In the rows, 128 means zero.
Which row each row swaps with, under one turn or mirror:
The rows were stretched afterwards, more along some directions than others.
k31: [124 129 110 122 137 116 135 142 115 142 155 101 136 137 135 134  95 123
 101 125 119 124 159]
k828: [139 112 158 119 118  97 119 137  86 137 150 129 125 130 131 101 141  93
 132 107 135  86 135]
k839: [116 132 101 131 142 134 125 129 141 130 145 106 160 115 124 146 118 137
 143 137 131 148 140]
k586: [144 108 163 124 114 100 120 133  81 137 151 133 115 142 132 109 126  97
 142 109 136 103 138]
k79: [147 139 155 145 149 115 158 102  93 163 115 135 113 146  97 111 125 113
 107 138 131 116 107]
k279: [104 133 125 105 107 117 118 142 139  89 129 135 152 136 145 124 142 102
 135 135  84 138 120]
k382: [124 127 124 117  90 130 117 163 132 114 155 111 146 147 142 142 131  89
 116 125  81 139 124]
k66: [109 136  86 125 145 139 140 139 139 140 158 106 138 111 135 146 114 146
 113 141 142 139 134]
k432: [120 131 111 113 142 149 133 168 142 159 156 127 134 118 128 134 100 119
  95 119 107 122 131]
k224: [138 107 159 131 115 113 116 134  83 126 157 152 115 139 137 119 134 106
 149 110 136 110 153]
k214: [146 112 144 122 117 114 115 132  71 148 156 118 116 145 133 101 132 106
 141 110 137 109 150]
k903: [105 137 107 133 145 140 132 129 133 150 164 110 158 131 128 141 125 129
 101 146 128 127 128]
k639: [ 98 139 103 123 146 127 134 145 133 138 150 125 154 128 134 143 120 134
 107 138 128 121 132]
k760: [157 139 151 150 146 142 160 109 104 159 127 160 100 141 100 130 113 130
 134 138 129 140 111]
k991: [135 136 129 104 107 140 116 144 146 105 128 113 149 141 137 130 119  97
 139 134  81 153 119]
k90: [146 112 163 119 118 106 124 145  83 142 149 132 124 138 132 114 125 108
 138 106 132 105 131]
k187: [118 135 135 119 105 137 122 157 155 110 132 140 154 136 126 145 134  87
 133 131  81 133  95]
k761: [152 111 159 114 116  94 128 139  95 138 137 115 109 133 138 114 127 112
 141 101 138 118 141]
k692: [151 138 145 148 147 130 162 102 101 166 120 147 100 127  99 116 115 136
 128 127 146 128 111]
k114: [153 138 151 156 146 141 152  99 116 159 111 150 111 138  94 127 121 129
 141 132 137 137  99]
k504: [163 139 146 143 140 135 167 108  89 161 111 141  96 137 103 120 106 133
 129 127 143 133 125]
k318: [117 128 114 127 147 134 132 138 140 144 135 126 148 122 126 138  99 121
 111 134 110 128 130]
k32: [115 129 125 104 109 134 122 154 146 104 131 142 146 141 134 143 130  88
 136 131  73 145 110]
k102: [129 128 133 116 103 138 105 152 146 123 130 100 156 131 126 138 135 104
 129 141 103 132 112]
k550: [ 91 133  96 132 147 122 123 134 120 133 154 126 148 130 130 151 127 133
 119 137 117 128 146]
k38: [115 142 131 113 108 139 118 150 153 107 131 137 146 147 141 135 131  93
 122 138  83 131 103]
k859: [114 142 101 131 142 122 151 140 137 141 159 106 137 125 132 150 100 143
 113 126 117 144 138]
k345: [142 124 122 128  93 150 112 151 160 122 133 117 140 131 125 139 135  83
 140 128  91 149 107]
k211: [112 127 118 132 137 105 129 147 109 144 157 102 151 146 126 142 112 105
 102 130 110 107 142]
k148: [135 103 149 120 126  99 112 139  82 144 152 124 121 132 137 110 130 102
 138 102 140 101 142]
k386: [143 115 153 132 130 108 113 135  81 143 144 110 118 144 126  97 141  97
 137 101 131 107 140]
k409: [163 132 152 144 142 138 168 101 109 148 121 158 108 132  92 122 103 116
 151 126 132 136 103]
k359: [123 117 128 119  97 133  93 158 155 117 129 114 151 131 140 124 136  88
 134 127  88 124 123]
k994: [141 110 157 109 119 105 115 138  86 132 153 138 122 139 144 106 125 110
 143 101 135  98 145]
k953: [120 132 118 107 109 135 120 147 148 119 127 129 141 131 141 124 139  91
 120 120  84 135 108]
k927: [151 134 150 148 140 127 157 105 111 153 102 149 102 131  96 113 120 124
 126 128 130 123 101]
k577: [146 135 146 144 148 124 165  99 108 148 118 159 112 135  95 121 113 122
 144 142 130 117  91]
k801: [149 106 152 119 113 109 116 132  81 135 151 120 120 145 125 107 141  97
 147 107 128 109 141]
k936: [112 110 139 146 100 127  98 138 162 109 125 141 147 142 121 131 146  95
 123 150  92 107 118]
k287: [139 137 151 151 152 121 150  94 111 150 115 148 107 128 113 120 121 145
 139 124 141 133 112]
k62: [136 140 141 110  95 132 140 162 156 117 145 110 147 141 124 121 117 101
 116 135  91 108 112]
k863: [127 115 141 112 125 112 122 139  68 144 149 128 120 137 138 101 135  99
 131 100 137 108 146]
k327: [132 136 126 120  95 142 139 157 148 106 130 114 134 138 125 137 119  96
 117 140  98 138 112]
k331: [106 133 112 122 151 119 134 117 160 123 124 113 149 100 132 137 111 160
 133 135 140 137 134]
k922: [147 100 153 127 117 113 111 125  91 130 151 137 119 132 141 127 131 100
 172 110 144 121 140]
k255: [ 87 138 105 117 154 107 125 133 120 137 150 117 151 134 147 134 123 144
 103 135 119 120 145]
k7: [157 132 146 145 150 132 163 101  97 155 125 144 107 135  91 121 114 126
 136 124 135 128 114]
k217: [150 128 152 161 141 122 143 100  91 154 124 140 106 132 106 135 128 127
 125 127 145 124 123]
k120: [104 148 101 127 157 130 142 140 118 143 159 116 152 130 124 152 111 127
 117 140 111 146 126]
k607: [160 127 156 134 146 131 157 108 100 142 111 164 115 136  96 104 124 112
 125 129 121 113  94]

k66 is swapped with k327
k922 is swapped with k504
k148 is swapped with k927
k828 is swapped with k79
k432 is swapped with k936
k211 is swapped with k953

Which row each row swaps with, under one turn or mirror:
The rows were stretched afterwards, more along some directions than others.
k295: [118 121 113 117 105 156  97 122 124 106 118  94 128 115 144 107 119 128
 117 150 137 128 104 166 126 149 106 127]
k29: [142 141 121 139 134 129 167 137 126 132 143 152 117 120 124 142 155 153
 112 127 119 116 146 141  68 118 155 152]
k5: [131 147 126 151 135 156 135 146 144 131 119 128 110 117  99 139 142 111
 147 142 140 126 138  95 147 141 123 121]
k539: [128 123 129 133 135 127 140 132 134 128 126 128  79 118 110 124 136 124
 136 141 130 126 113  82 140 134 106 127]
k116: [102 146 102 122 106 147 114 123 122 117 116 117 127 132 140 100 123 110
 113 141 156 127 133 145 148 152 112 125]
k15: [142 152 120 134 152 120 140 136 131 140 144 148 164 146 106 130 125  98
 142  98 141 152 119 149 116 135 158 119]
k628: [136 157 134 145 142 119 140 129 120 138 139 158 146 155 126 122 120 101
 136 102 135 147 114 133 123 123 162 116]
k714: [151 153 139 151 123 141 147 139 107 118 148 138 132 109 100 146 132 138
 145 123 104 114 133 120 110 115 149 128]
k708: [136 130 113 116 154 141 146 149 124 131 121 136 101 119  95 136 146 102
 158 134 126 120 119 113 145 131 109  93]
k911: [149 142 145 141 148 131 135 133 128 140 131 149 164 151 109 138 105  98
 150 105 127 148 109 132 124 116 155 114]
k758: [118 127 144 132 123 137 141 146 135  98 132 124  95 119 120 129 147 118
 128 131 162 116 129 105 133 149 121 130]
k881: [143 158 125 126 149 134 157 128 103 147 148 155 141 131 112 118 129 117
 150 106 130 134 124 155 117 122 155 118]
k109: [146 142 115 126 163 123 128 152 134 154 137 137 151 156 132 122 123 112
 136 102 126 129 122 151 117 138 148 120]
k380: [133 145 132 135 146 133 138 126 126 138 141 137 145 144 138 127 116 108
 151  94 153 127 112 142 111 117 148 123]
k351: [106 137 101 103 122 145 115 122 130 114 133 109 126 112 138 106 140 128
 113 147 150 126 145 150 135 140 115 129]
k245: [125 149  86 120 108 155  98 124 123 118 109 107 134 109 140 107 129 121
 105 159 125 143 124 168 140 153 118 124]
k540: [145 148 103 152 143 141 150 140 113 117 133 130 130 110  93 147 143 136
 135 130 128 105 124 141  92 143 147 134]
k499: [115 130 119 123 110 148 108 129 133 115 120  98 123 131 142 113 115 124
 119 144 146 129 128 140 131 126 111 118]
k54: [111 144 115 116 116 129 100 135 145  92 128 108 155 126 141 121 131 111
  96 141 142 134 136 156 142 137 127 126]
k435: [ 98 153 118 109 115 139 113 118 126  97 139 114 123 115 136 105 128 131
 102 137 143 156 129 156 126 128 123 126]
k441: [136 138 139 161 114 141 151 132 125 134 148 152 142 123 103 149 126 144
 144 121 134 113 141 120  90 121 154 134]
k618: [145 148 127 136 154 141 154 161 130 152 122 173 144 161 127 121 129  90
 143 122 147 127 117 149 118 139 152 114]
k685: [124  95 120 116 138 130 132 141 132 139 118 144  98 119 124 144 159 106
 119 142 126 121 138 133 129 139 116 118]
k340: [121 107 109 126 122 131 157 134 138 136 117 122  96 132 134 135 142 122
 135 164 147 113 130 109 127 155 105 128]
k448: [140 131 118 144 130 135 165 120 106 126 130 137 112 113 123 138 136 144
 145 130 112 113 115 144  72 129 137 144]
k700: [107 125 106 115 115 143 107 119 134 121 123 103 130 128 138 106 130 125
 112 144 152 112 124 165 123 141 115 128]
k616: [144 126 111 140 123 134 141 122 123 142 136 156 128 112 107 146 149 133
 144 123 114 102 118 151  89 124 136 128]
k519: [113 121 114 133 118 144 139 124 126 120 116 102 102 112 118 128 144 132
 125 141 138 127 132 105 125 146 117 130]
k947: [150 141 133 134 122 129 164 140 119 116 144 140 133 116 109 145 143 123
 149 114 114 108 114 147 100 121 141 129]
k595: [122 129 110 123 152 141 157 168 139 116 134 114  99 126 116 132 141 108
 138 140 150 102 132 133 122 162  94 113]
k507: [149 156 143 133 150 120 153 148 127 143 130 153 141 157 118 118 106  96
 139 101 138 150 106 145 124 126 147 111]
k99: [155 146  96 147 127 142 157 127 145 137 136 144 151 124 103 155 138 115
 155 120 118 115 140 147 105 123 164 123]
k257: [144 151 145 137 137 126 143 130 128 145 134 166 148 160 115 116 112 100
 153 108 133 143  95 149 130 112 151 108]
k769: [108 135 111 121 100 145  96 112 136 117 104 107 145 119 148 110 115 123
 110 150 138 140 123 153 122 128 121 120]
k324: [121 121 121 147 149 146 133 156 133 118 133 135  90 132 122 128 154 132
 120 137 143  99 143  86 110 149 117 145]
k869: [120 153 111 125 147 153 157 151 124 120 128 125  82 111 117 127 164 108
 129 141 145 115 132 133 123 151 120 110]
k364: [123 131 108 140 132 149 142 138 132 144 117 134  83 114 110 122 146 113
 144 137 141 120 123 107 129 155 109 112]
k8: [121 105 114 122 133 118 139 143 133 121 126 110  92 129 132 132 144 133
 114 149 156 120 142  92 129 153 113 132]
k236: [143 151 126 139 152 130 145 125 115 139 146 154 157 139 116 123 125 103
 149 100 128 125 114 164 105 114 162 119]
k385: [152 123 115 140 127 122 153 132 139 132 124 134 146 116 114 150 138 155
 128 131 107 113 138 145  86 131 147 147]
k622: [114 135 107 117 118 138 105 120 143 103 121 111 154 120 134 120 136 117
 107 148 137 147 138 150 133 144 127 138]
k399: [138 121 102 129 141 138 154 145 151 123 121 129 109 138 123 136 151 110
 146 148 140  99 132 122 141 159 115 119]
k240: [125 136  98 136 145 133 150 137 138 122 126 110  96 127 121 128 146 114
 149 131 148 103 133  99 131 152 107 122]
k743: [147 119  97 125 134 118 157 111 134 139 121 132 123 117 107 155 132 157
 141 153 110 119 135 120  99 119 132 151]
k666: [154 118 121 139 128 114 149 125 133 130 124 127 157 118 104 154 123 153
 135 140 100 123 123 132 103 112 148 128]
k199: [110 146  90 116 125 145 105 123 133 108 136  98 142 122 138 113 136 113
 110 146 148 134 151 158 133 154 122 125]
k778: [146 142 132 131 147 124 137 123 118 148 127 147 160 141 115 118 120 116
 149 113 118 124 106 146 123 124 146 120]
k684: [153 115 125 145 126 111 143 131 133 135 120 145 139 123 112 148 148 146
 115 116 135 140 132 120  87 119 160 152]
k44: [119 137  92 122 102 140 109 109 138 125 112 117 141 124 132  95 124 124
 115 150 154 135 118 137 136 144 118 131]
k601: [151 140 150 138 142 125 148 137 107 148 138 147 133 151 118 128 107 120
 142 103 123 137 108 146 108 107 144 116]
k424: [128 165 139 121 166 120 153 142 129 128 159 138 149 149 115 130 115 121
 139 102 128 144 129 157 117 120 152 118]
k990: [129 149 131 135 140 128 138 133 112 140 136 150 160 157 131 118 119 112
 144  89 133 119 124 151 114 123 156 120]
k454: [147 150 142 149 132 145 147 129 108 150 142 167 145 153 116 110 119 120
 146 101 122 125 111 150 104 111 159 121]
k520: [114 131 117 115 105 132 103 115 150 115 118 118 154 133 136 115 118 121
 119 149 141 131 114 163 136 123 122 124]
k800: [116 157  97 122 108 159 111 126 136 109 111 125 133 109 136 110 139 110
 118 150 152 121 116 167 116 143 130 135]
k957: [146 116 119 138 131 116 156 130 104 134 124 144 124 114 114 145 145 139
 125 130 110 118 129 137  98 126 127 134]
k517: [112 117 103 103 107 145 101 116 121 120 125 102 119 107 130 120 133 124
 121 152 146 132 136 146 134 132 103 128]
k41: [112 128 105 116 125 140 113 126 132 111 125 121 134 124 138 106 137 106
 106 146 150 129 133 158 135 139 119 124]
k866: [146 129 137 148 134 118 165 133 123 142 144 140 136 127  98 151 131 151
 130 108 112 123 137 117  86 119 149 151]
k6: [124 121 125 128 159 127 147 155 125 134 139 116  97 137 122 137 144 119
 143 131 114 113 152 112 142 148 112 122]
k84: [137 127  97 135 113 121 142 129 109 130 140 125 126 114 112 136 141 144
 119 121 118 135 142 152  94 130 140 133]
k149: [124 141 123 119 115 150 122 134 125 104 124 118 142 120 141 120 123 105
 114 139 151 135 124 161 146 133 117 122]
k720: [143 146 126 126 153 121 137 138 108 130 154 146 152 143 122 121 137 107
 127  95 131 141 129 162 107 131 157 124]
k336: [144 119 128 134 139 144 152 142 110 136 124 141  97 115 115 141 151 115
 136 145 108 126 144 105 152 130 127 114]
k289: [118 125 110 119 109 136  96 115 148 103 115 103 156 123 131 126 115 116
 108 141 150 147 123 140 129 130 125 131]
k55: [162 140 130 129 154 130 159 144 114 151 144 148 153 154 108 137 117 108
 166 108 126 136 130 137 129 119 154 114]
k593: [152 141 132 143 146 141 142 149 131 150 150 137 156 159 120 126  99 122
 155 106 130 121 110 151 107 133 141 123]
k935: [140 116  98 129 132 120 139 124 133 142 143 120 127 107 111 155 146 144
 131 117 127 111 149 128  96 117 145 137]

k628 is swapped with k54
k15 is swapped with k622
k424 is swapped with k435
k743 is swapped with k708
k236 is swapped with k41
k324 is swapped with k540
k947 is swapped with k340
k351 is swapped with k881
k29 is swapped with k869

Which row each row swaps with, under one turn or mirror:
The rows were stretched afterwards, more along some directions than others.
k396: [132 158 135 137 158 125 163 154 115 139 129 124 101 127 135 138]
k171: [119 118 146 152  74  89 134 111 160 159 110  74 125 191 118 126]
k985: [118 106 120 136 136 125 164 118 138  98 114 149 148 151  93 128]
k746: [111 148 135 149 145 115 121 166 144 139 110  65 129 152 145 122]
k353: [119 140 136 153  90 180  77 113 118 147 124 126 124 188 113 110]
k952: [121  99 147 159 156 132 135 141 123 151 132 138 120 155 112 133]
k995: [169  97 125 136 131 136 160 113 120 113 115 120 131 166 119 103]
k732: [173 157 154 142 126 125 170 110 152 121 120 126 126 162 114 121]
k277: [124 168 119 121 105 167 122  76 111 142 153 126 112 141 148  97]
k237: [112 139  96 133 110 169 115 113  79 112 126 135 137 144 113 106]
k445: [182 142 107 150  96 138 158 124 147 144 139  90 137 132 132 148]
k128: [166  94 120 140 126 129 162 108 133 109 109 125 129 165 120 108]
k783: [ 93  95  87 132 111 164  60 106 135 162 117 130 153 136 118 120]
k283: [108 146 136 106 113 171 125 165 105 113 100 135 114 130 158 134]
k484: [154 124 130  96  90 178 119 113 116 148 136 138 142 157 114 135]
k209: [160 146 148 112  91 140 122  95 104 143 128  98 133 175 148  92]
k741: [145 147  92 127 117 193  95  93 110 163 141 131 147 113  98 151]
k544: [139  97 107 124  80 108 163 113 128 128 108 138 133 178 157  93]
k899: [ 87 104 110 145 127 163  93 109 120 102 114 146 151 151  98 118]
k840: [140 151 129 157 150 135 120 151 126 154 150 104 135 104 151 155]
k896: [141 109 131 171  79 147 113 124 156 149  87 122 124 177 128 151]
k976: [128 150 125 139 132 160 104  88 112 157 141 126 129 135 124  98]
k909: [161 143  72 155  99 127 167 124 143 136 137 118 136 146 158 108]
k174: [144 122  92 167 104 146 141 126 127 102 127 153 134 132 165 107]
k239: [ 94 129 105  90 109 163 110 116 113 148 121 138 157 127 139 125]
k194: [100 136 135  84 103 140 118 127  99 145 148  98 133 130 145 135]
k527: [139 133 107 177 103 129 120  99 144 156 132  86 130 155 112 153]
k870: [105 155  94  98 100 153 119 129 137 150 131 118 137 103 174 122]
k2: [112 119 149 194 134 139 103 147 136 137 107 108 133 168  97 131]
k129: [ 85 141 134 115  90 151  92  93 140 132 135 127 135 160 142  93]
k723: [151 132 116 154 135 136 173 131 127 125 104 131 126 140  69 153]
k81: [128 175 110 113 151 146 116  94 138 142 165 111 132 112 126  96]
k413: [114 145 136 152 151 105 125 156 151 136 107  71 133 152 134 126]
k357: [138 151 105 123 117 147 111  90 130 143 158  88 148 123 121 143]

k746 is swapped with k995
k527 is swapped with k985
k357 is swapped with k899

